128 stands for zero in the data rows.
Here is a table of points, one per row:
[153 91 176 120 129 138 174 154 109 84 138 89 82 107 122 136 148 149 136 132 128 116 143 125 180 132 70 127 135 154 153 99]
[94 117 111 114 124 124 100 141 145 100 167 130 141 107 171 146 113 108 67 140 148 124 141 134 94 143 92 146 104 123 128 122]
[133 149 111 133 90 148 76 116 198 132 155 111 151 102 96 125 117 116 147 81 156 171 164 101 127 115 110 139 71 82 105 134]
[148 119 115 179 67 170 116 130 195 128 151 136 99 132 142 153 128 127 162 128 129 160 113 136 119 124 134 149 133 112 125 105]
[125 136 102 73 117 93 101 165 109 118 122 107 130 99 124 105 98 153 110 123 126 105 118 114 85 71 163 119 138 96 121 107]
[150 187 116 112 116 126 120 119 110 119 109 106 127 181 135 107 121 148 121 91 131 136 134 139 115 122 118 124 111 155 172 141]
[117 88 119 150 163 139 118 131 164 112 110 91 138 144 101 152 95 150 138 158 127 153 128 127 149 163 144 84 109 155 122 116]
[124 106 159 131 94 142 178 126 97 127 133 131 138 75 145 104 116 129 144 128 152 187 94 134 141 164 138 132 157 173 111 105]
[122 201 115 126 150 137 131 107 114 111 137 102 104 137 128 126 150 120 152 193 123 98 125 107 128 124 145 159 127 133 115 180]
[123 131 151 159 162 130 185 127 115 160 157 128 147 133 165 128 110 176 187 116 103 138 139 149 149 115 110 120 149 143 141 153]
[119 129 118 105 114 120 138 132 144 116 127 175 104 148 120 153 96 137 170 129 139 136 119 110 99 152 100 137 138 121 130 128]
[138 123 80 80 154 116 117 130 68 113 104 131 144 116 146 150 174 105 129 123 112 112 131 98 81 134 120 135 128 52 88 102]
[155 167 181 137 124 48 139 149 144 134 102 129 138 121 157 152 129 139 130 129 159 129 133 130 156 174 164 145 97 122 144 163]
[133 156 134 71 123 121 148 137 129 146 135 172 150 182 84 142 133 105 146 154 87 123 128 124 133 142 151 118 108 101 91 130]
[72 128 111 140 115 112 152 151 175 144 107 133 105 114 120 136 117 148 139 73 153 113 165 132 116 118 133 143 98 137 88 130]
[120 117 94 75 149 74 95 105 62 124 140 100 105 111 89 123 94 93 104 160 110 141 123 125 81 110 116 116 107 106 93 130]
[130 74 111 85 138 152 122 137 142 100 142 137 129 117 123 167 161 149 115 196 115 117 92 160 98 89 132 154 98 128 128 129]
[119 139 112 146 153 159 122 143 128 118 113 117 135 103 116 123 112 58 164 119 126 120 91 146 63 79 160 148 72 96 126 110]
[114 100 136 151 132 162 95 112 184 124 87 158 156 134 129 146 114 111 149 131 169 156 135 110 109 69 100 159 166 111 117 120]
[139 192 155 162 125 154 170 168 128 194 128 111 142 176 120 163 145 147 104 199 177 151 167 151 164 166 155 123 150 136 174 164]
[166 107 122 127 120 113 157 127 165 110 141 82 101 133 130 139 118 106 132 60 104 115 120 159 140 137 144 118 181 122 123 130]
[135 93 123 168 99 109 119 122 78 132 163 123 135 95 116 118 140 114 131 86 112 126 108 113 155 152 122 181 144 177 152 98]
[168 133 96 157 147 145 93 147 117 129 125 138 114 150 105 144 146 141 129 69 192 158 131 160 109 120 116 133 126 148 89 108]
[117 114 160 144 109 105 176 146 92 116 115 132 146 113 98 121 119 112 144 115 133 76 129 135 168 144 118 108 168 130 141 97]
[120 155 144 136 156 112 127 152 150 135 130 98 164 152 105 141 152 143 116 140 79 132 172 123 132 141 128 165 151 139 156 137]
[132 121 97 113 98 105 107 114 132 133 158 117 123 109 107 122 166 120 125 135 135 118 114 48 67 93 114 53 118 93 137 131]
[113 146 109 118 147 124 122 136 149 125 170 143 126 145 114 111 107 142 121 96 141 156 82 150 132 132 135 135 146 59 155 99]
[137 170 106 94 149 112 103 104 126 157 116 125 140 157 130 158 126 109 121 166 140 102 168 110 118 136 162 137 144 153 162 134]
[144 65 179 145 108 147 126 118 61 136 136 110 122 107 78 113 102 167 110 72 110 90 102 114 160 149 115 163 137 130 112 123]
[137 141 84 76 132 123 131 99 138 165 60 106 96 94 124 107 147 148 107 151 122 96 103 120 100 149 136 137 140 98 124 187]
[137 169 163 139 167 151 157 140 163 111 149 156 129 203 146 88 136 125 122 174 179 99 187 136 122 208 185 134 137 140 165 190]
[131 119 119 189 157 129 130 133 177 119 108 144 136 123 129 100 148 170 117 174 113 186 119 125 103 136 111 118 129 110 106 92]
[128 110 151 153 114 157 102 135 133 132 121 172 103 111 126 112 121 154 123 103 90 114 132 129 145 135 163 105 146 186 150 102]
[157 95 129 152 178 158 144 87 166 124 139 150 135 107 131 149 103 137 109 131 150 146 138 99 131 113 152 128 110 140 117 128]
[137 135 86 148 131 194 114 147 179 113 125 161 187 74 106 128 152 109 145 83 130 140 139 143 113 128 108 96 126 129 137 150]
[125 118 83 93 123 128 112 126 96 161 130 96 140 144 153 80 87 119 116 207 96 70 119 106 130 121 142 128 100 112 98 104]
[108 151 138 124 99 88 151 139 129 107 148 124 149 175 106 120 164 135 114 119 152 118 95 146 153 105 151 139 127 179 115 163]
[118 98 141 135 129 130 149 108 117 131 123 134 98 111 87 101 130 103 148 149 126 188 172 166 168 125 116 153 141 135 169 128]
[147 207 160 101 142 122 128 161 146 129 141 134 132 136 138 124 94 95 96 161 122 141 135 128 120 126 137 126 165 149 122 179]
[122 48 121 172 100 112 123 138 141 132 119 131 140 163 152 143 138 94 133 82 135 140 117 130 153 140 121 121 145 130 126 160]
[124 104 165 134 97 161 146 116 110 139 110 119 125 150 141 110 133 106 122 55 113 142 117 92 124 140 86 138 123 161 132 113]
[141 95 168 168 138 122 142 146 108 181 125 145 100 96 127 151 124 117 114 119 99 120 89 161 164 139 85 112 117 151 161 115]
[100 137 93 146 84 134 100 135 109 93 117 147 127 118 136 135 112 146 140 137 109 143 139 160 84 132 118 95 111 89 97 165]
[98 156 116 96 139 144 72 140 91 90 121 112 126 149 150 107 125 131 139 152 133 120 103 88 144 103 144 119 129 103 141 160]
[96 133 82 116 149 126 127 147 91 117 139 153 90 121 151 130 130 117 99 134 98 121 134 74 127 93 134 124 113 93 83 131]
[151 140 151 156 137 91 147 107 112 110 114 155 139 140 125 108 120 126 120 138 163 105 133 143 180 133 107 114 115 152 146 135]
[120 106 98 33 159 91 79 114 76 159 137 116 120 117 159 108 140 129 148 144 99 130 113 98 97 108 140 114 93 129 142 143]
[102 110 169 138 106 113 148 50 111 122 119 120 146 112 138 131 158 151 109 82 82 102 90 130 154 144 89 134 143 151 123 93]
[111 102 207 123 124 135 104 84 90 144 113 125 107 102 138 123 166 138 129 103 118 108 161 190 173 140 136 110 158 140 117 100]
[142 130 109 152 84 143 159 104 126 105 118 155 123 122 146 154 122 129 91 69 110 164 153 141 161 97 162 114 107 123 139 102]
[112 178 150 121 132 146 137 104 124 127 122 110 136 154 142 153 108 140 122 130 159 109 124 136 115 141 120 110 139 123 141 125]
[178 122 123 128 138 103 130 113 142 157 156 141 134 143 166 111 123 133 140 182 124 102 140 136 105 96 107 135 136 117 102 112]
[99 126 137 139 155 145 128 164 178 140 113 115 131 120 155 105 151 110 136 160 145 121 125 146 151 123 123 110 122 154 132 78]
Along one direction, these points spread out more than along any other. Take the direction at right angles to it along which they spread out most. Then take the direction at right angles to both along which they spread out most. Go by this last direction. For each point below, how far along it does it lie, from 0 to 99? The average is 50, and the first point in the table lies past the average. One standard deviation of the points above along it is 16.
[96 133 82 116 149 126 127 147 91 117 139 153 90 121 151 130 130 117 99 134 98 121 134 74 127 93 134 124 113 93 83 131] 55
[131 119 119 189 157 129 130 133 177 119 108 144 136 123 129 100 148 170 117 174 113 186 119 125 103 136 111 118 129 110 106 92] 27
[102 110 169 138 106 113 148 50 111 122 119 120 146 112 138 131 158 151 109 82 82 102 90 130 154 144 89 134 143 151 123 93] 72
[168 133 96 157 147 145 93 147 117 129 125 138 114 150 105 144 146 141 129 69 192 158 131 160 109 120 116 133 126 148 89 108] 27
[98 156 116 96 139 144 72 140 91 90 121 112 126 149 150 107 125 131 139 152 133 120 103 88 144 103 144 119 129 103 141 160] 60
[94 117 111 114 124 124 100 141 145 100 167 130 141 107 171 146 113 108 67 140 148 124 141 134 94 143 92 146 104 123 128 122] 41
[155 167 181 137 124 48 139 149 144 134 102 129 138 121 157 152 129 139 130 129 159 129 133 130 156 174 164 145 97 122 144 163] 57
[128 110 151 153 114 157 102 135 133 132 121 172 103 111 126 112 121 154 123 103 90 114 132 129 145 135 163 105 146 186 150 102] 52
[151 140 151 156 137 91 147 107 112 110 114 155 139 140 125 108 120 126 120 138 163 105 133 143 180 133 107 114 115 152 146 135] 61
